One turning vector, and how many steps it has turned
The counts run from 0 to 46.
[144 173 116 176 169 150 116 154 110 151 103 135 117] => 26
[129 143 120 172 146 166 102 163 125 160 113 139  85] => 29
[146 169 125 168 155 151 109 164 118 144 102 134  98] => 27
[160 146 114 185 130 146 128 126 127 181 104  95 144] => 21
[163 151 126 177 120 153 135 135 134 173 104  79 140] => 20
[157 147 116 181 133 148 136 137 127 160 105  66 147] => 19
[146 132  59  93 114 127 120 136 157 140 145 123 180] => 2
[100 173 161 104 117 115 101 167 144 117 150 140 133] => 46
[135 159 134 168 131 180 123 153 147 161 139 156  88] => 32
[ 94 187 115 116 157 151 127 142 141 154 175 124  94] => 37
[126 175 138 156 124 169 139 143 155 156 146 173  96] => 33
[130 144 125 167 125 176 122 157 143 160 132 153  78] => 31
[120 187 116 137 144 165 143 143 145 153 157 152 105] => 35
[164 170 120 169 148 140 122 137 127 161 103 146 142] => 24
[170 137 115 155  84 139 126 168 141 113 111 120 166] => 12
[164 125 112 143  83 142 117 176 149 110 101 118 168] => 11
[172 141 121 151 106 146 141 162 143 105 110 107 164] => 13
[148 109 101 140  88 135  97 174 133 119  91  91 157] => 9
[139 144 127 161 153 168 106 158 116 147 107 134  89] => 28
[ 90 160 129 120 132 130  91 153 149 175 159 118  97] => 40
[ 96 160 135 125 118 112  88 154 153 161 144 134 124] => 42
[156 143 110 161 146 150 149 151 120 124 124  62 138] => 17
[148 140  67  98 125 116 117 152 145 122 123 113 178] => 4
[ 79 162 134 119 117 117  91 157 154 174 157 124 105] => 41
[ 93 165 121 120 158 138 109 153 146 170 150 109 103] => 39
[128 169 127 145 148 166 130 137 154 157 159 161 103] => 34
[122 144 128 164 127 176 113 149 129 165 118 137  81] => 30
[143 117  65  93 105 126 137 135 170 144 151 117 169] => 1
[139 137  72 106 121 110 101 161 131 111 107  97 167] => 6
[153 108  80 122 110 135  86 175 130 103  97  94 150] => 8
[168 152 105 156 111 156 150 167 134  99 115 104 152] => 14
[160 146 112 170 132 148 142 144 130 140 113  69 139] => 18
[151 171 118 164 163 149 124 150 119 165  92 153 138] => 25
[121 190 129 129 156 162 133 151 149 159 169 137 108] => 36
[139 124  74 117 118 127  90 173 120 117 107  90 156] => 7
[ 91 170 149 113 115 108  98 163 149 148 144 148 138] => 44
[169 148 116 159 122 158 157 154 134 104 124  89 159] => 15
[159 159 126 190 139 146 127 133 124 181  98 116 146] => 22
[138 106  71 103 108 137 131 125 169 142 155 119 147] => 0
[ 92 178 154 111 118 111  93 172 151 127 145 139 137] => 45
[154 114 102 147  82 141 104 175 147 114 106 101 157] => 10
[143 135  69  99 120 112 119 148 146 130 143 111 187] => 3
